m =
[[127 121 118 124 132 131 124 131 123 136 122]
 [129 129 132 129 131 125 130 130 124 131 119]
 [124 125 127 137 131 124 137 122 117 125 128]
 [125 144 131 129 123 121 119 141 138 130 120]
 [127 135 128 134 127 123 130 126 105 123 127]
 [129 126 116 136 121 128 120 121 125 128 135]]
Indices start at 0.
Find the entry in row 1 and column 1.
129
The bottom entry of the column that holds the smallest entry is 125
Find the entry in the bottom-right corner.
135
Find the bottom-left entry.
129
The bottom entry of the column that holds the largest entry -> 126
The entry in row 2 and column 0 -> 124
Find the entry directly above the smallest entry.
138
Find the entry at row 0, column 1.
121
The entry at row 0, column 2: 118
Find the top-right entry.
122
The top-left entry: 127
The entry just left of the smallest entry -> 126
Find the entry in row 1 and column 0.
129
The entry just right of the largest entry -> 131
The largest entry is 144
Find the entry directly above 117.
124

arr = [156 125 114 106 132 117]
The first entry from the left is 156
The last entry is 117

Questions about the array below. Indices start at 0.
1) Give the entry at row 2, column 0.
2) Give the entry in the bottom-right corner.
3) Give the entry in the top-left corner.
4) Give the top-right entry.
5) Give the bottom entry of the column that holds the largest entry.
6) Give the minimum.
7) Give the entry in row 0 and column 2.
8) Give the entry at row 1, column 2.
[[131 129 129 128 124 131]
 [139 124 122 123 132 133]
 [121 123 122 138 134 137]
 [125 122 121 135 135 137]
 [111 131 136 134 126 122]
 [134 130 129 125 125 130]
 [142 129 129 117 125 126]
 [149 135 134 110 117 120]
 [146 135 136 117 111 126]
 [116 126 129 132 133 126]
 [118 130 132 132 126 126]
 [150 141 142 106 108 112]
 [133 140 146 120 105 116]]
1) 121
2) 116
3) 131
4) 131
5) 133
6) 105
7) 129
8) 122

[[123 114 152 148 136]
 [156 121 131 116 147]
 [125 127 131 136 117]
 [132 124 133 131 114]
 [102 144 123 127 133]
 [130 150 137 122 144]
 [128 139 147 135 132]
 [120 120 133 136 132]]
What is the 4th-last entry, reading row by row? 120
What is the entry in the top-left corner? 123
The entry directly above the smallest entry: 132
The entry just left of 137 is 150
The fourth entry in reading order is 148
What is the entry just right of 102? 144
What is the last entry in the row that holds the smallest entry? 133
What is the 2nd entry, reading row by row? 114
What is the maximum? 156
What is the top-right entry? 136
The smallest entry -> 102
The bottom-right entry is 132
What is the entry just right of 128? 139
The entry directly below 152 is 131
What is the entry directly below the smallest entry? 130
The entry just right of the largest entry: 121

[[133 116 124 119 129 126 133 132 126 128 123 131]
 [132 123 127 133 139 124 134 132 136 134 127 137]
 [131 120 129 131 141 118 130 128 136 135 127 134]
 [129 130 140 132 135 120 122 134 128 130 126 116]
 [141 135 142 124 125 127 134 131 136 129 115 132]
 [141 121 111 106 121 126 130 136 136 126 132 120]]
The bottom-right entry is 120
Find the smallest entry in the last column.
116
Find the bottom entry of the column that holds the largest entry.
111
The third-last entry, reading row by row is 126
The smallest entry: 106
Find the 2nd entry on the main diagonal.
123
Find the 1st entry in reading order.
133
The first entry of the smallest entry's row: 141
Find the first entry in the row that holds the largest entry.
141
Find the top entry of the column that holds the smallest entry.
119
Find the top entry of the column that holds the largest entry.
124
The 5th entry in reading order -> 129
Find the third entry on the main diagonal.
129
The fifth entry from the end, reading row by row is 136
The entry just left of 115 -> 129
Find the entry in the top-right corner.
131
The entry directly above the smallest entry -> 124
The entry just right of the smallest entry: 121
Find the entry directly above 125.
135
Find the second entry on the diagonal from the top-right corner.
127
The smallest entry in the first column -> 129
The largest entry in the last column: 137
The maximum -> 142
Find the second entry from the end, reading row by row.
132

M =
[[121 114 127 126 126 122 125 136 129 120 137 137 122 144]
 [128 144 129 114 129 137 119 138 134 127 137 117 125 119]
 [109 140 131 121 130 131 123 119 134 136 134 135 129 139]
 [141 123 128 132 129 114 140 122 121 128 138 119 130 122]
 [123 107 126 131 128 114 121 124 140 124 117 150 119 154]
 [114 131 124 123 129 131 121 124 117 137 126 127 142 123]
 [135 135 133 130 126 123 134 124 131 138 120 133 130 130]]
The third entry on the main diagonal -> 131
Which number is the 2nd-last entry, reading row by row?
A: 130
The third entry in reading order is 127
The top entry of the column that holds the largest entry is 144
The entry just left of the smallest entry: 123
The entry directly above 139: 119
The 5th entry in reading order is 126
Which number is the largest entry in the first column?
A: 141
The last entry, reading row by row -> 130
The smallest entry in the first column is 109
The maximum is 154
Which number is the entry directly below the largest entry?
A: 123
Which number is the bottom entry of the column that holds the smallest entry?
A: 135
Which number is the smallest entry in the last row?
A: 120
Which number is the smallest entry in the first row?
A: 114
Which number is the 1st entry in reading order?
A: 121
Which number is the entry directly below the smallest entry?
A: 131
Which number is the 5th-last entry, reading row by row?
A: 138
Which number is the 4th entry, reading row by row?
A: 126
Which number is the entry in the bottom-left corner?
A: 135
Which number is the 2nd entry on the main diagonal?
A: 144
Which number is the entry just left of the largest entry?
A: 119
Which number is the smallest entry?
A: 107

[[126 111 131 115 146 143 105 125 149 116 132 126]
 [106 126 143 128 139 126 146 145 117 124 119 109]
 [118 139 117 135 123 106 118 111 108 115 129 118]
 [122 140 123 138 104 140 115 130 111 121 113 139]
 [144 130 107 147 128 118 118 146 150 138 152 142]
 [105 134 144 122 113 143 135 131 150 132 143 115]
 [109 140 148 106 150 114 122 107 108 121 117 148]
 [121 110 116 117 134 121 118 138 141 144 136 141]
 [129 137 146 113 118 115 134 151 142 126 152 118]
 [130 135 130 122 129 131 122 121 107 119 148 106]
 [125 130 140 123 146 147 107 123 138 133 105 116]
 [120 118 143 126 109 114 131 130 116 124 106 151]
 [152 145 151 112 136 131 134 117 128 122 131 148]]
The first entry in the row that holds the smallest entry -> 122
The largest entry in the first column is 152
The second entry in reading order is 111
The second entry from the end, reading row by row? 131
The top entry of the column that holds the smallest entry? 146
The top-left entry: 126
The largest entry in the first row is 149
The last entry, reading row by row? 148
The last entry of the smallest entry's row -> 139
The 3rd entry on the diagonal from the top-right corner -> 115
The entry just right of the smallest entry -> 140
The smallest entry in the last row: 112
The 3rd entry on the main diagonal? 117
The bottom entry of the column that holds the smallest entry -> 136
The smallest entry in the first column? 105
The entry just left of the smallest entry? 138
The second entry on the diagonal from the top-right corner? 119
The 5th-last entry, reading row by row: 117
The third entry in reading order? 131
The top-right entry -> 126
The third-last entry, reading row by row is 122
The entry directly below the smallest entry? 128

Questions about the grid below.
1) Report the bottom entry of the column that holds the largest entry.
2) Report the smallest entry in the last column.
3) Report the entry just right of the largest entry.
4) Report the bottom-left entry.
5) Report the second entry on the diagonal from the top-right corner.
6) Report the entry in the bottom-right corner.
7) Report the entry in the top-right corner.
8) Report the 5th-last entry, reading row by row.
[[133 122 126 123 127 125 128]
 [127 129 121 112 123 124 132]
 [128 132 128 138 128 127 129]
 [128 110 130 130 130 119 116]
 [129 140 131 133 134 145 126]
 [127 119 128 122 128 127 135]
 [130 133 127 105 128 140 135]
 [125 138 134 154 134 137 126]
 [128 130 124 123 128 125 132]
 [122 112 127 136 127 112 122]
 [129 119 129 128 130 127 123]
 [127 143 131 128 126 130 130]
 [120  99 133 144 126 109 122]
 [122 124 127 139 126 124 128]
 [127 137 130 128 128 127 132]]
1) 128
2) 116
3) 134
4) 127
5) 124
6) 132
7) 128
8) 130

[131 126 131 122 125 131 126 125 121 131 128 134 125 107 123 129]
The first entry from the left -> 131
Report the 1st entry from the right.
A: 129
Report the 3rd entry from the end.
A: 107
The entry just right of the largest entry: 125
Report the fifth-last entry.
A: 134

Questions about the row below.
1) Find the entry just right of 134.
2) Find the entry just left of 106.
[107 154 139 118 158 137 116 106 136 120 134 101 156 109 115 101]
1) 101
2) 116

X =
[[140 120 136 131 125 128 126 139 133 124]
 [123 125 104 132 122 130 137 127 132 112]
 [125 121 118 129 126 119 135 130 132 120]
 [121 150 150 143 134 126 116 104 117 131]]
Rows and columns are numbered from 0.
The top-left entry: 140
Give the entry just left of 134.
A: 143
Give the entry in row 0 and column 2.
A: 136
The bottom-left entry is 121
Give the entry in the top-right corner.
A: 124
The entry directly above 118 -> 104
Give the entry in the bottom-right corner.
A: 131
The entry at row 2, column 0: 125
Give the entry just right of 139.
A: 133
The entry in row 1 and column 0 is 123
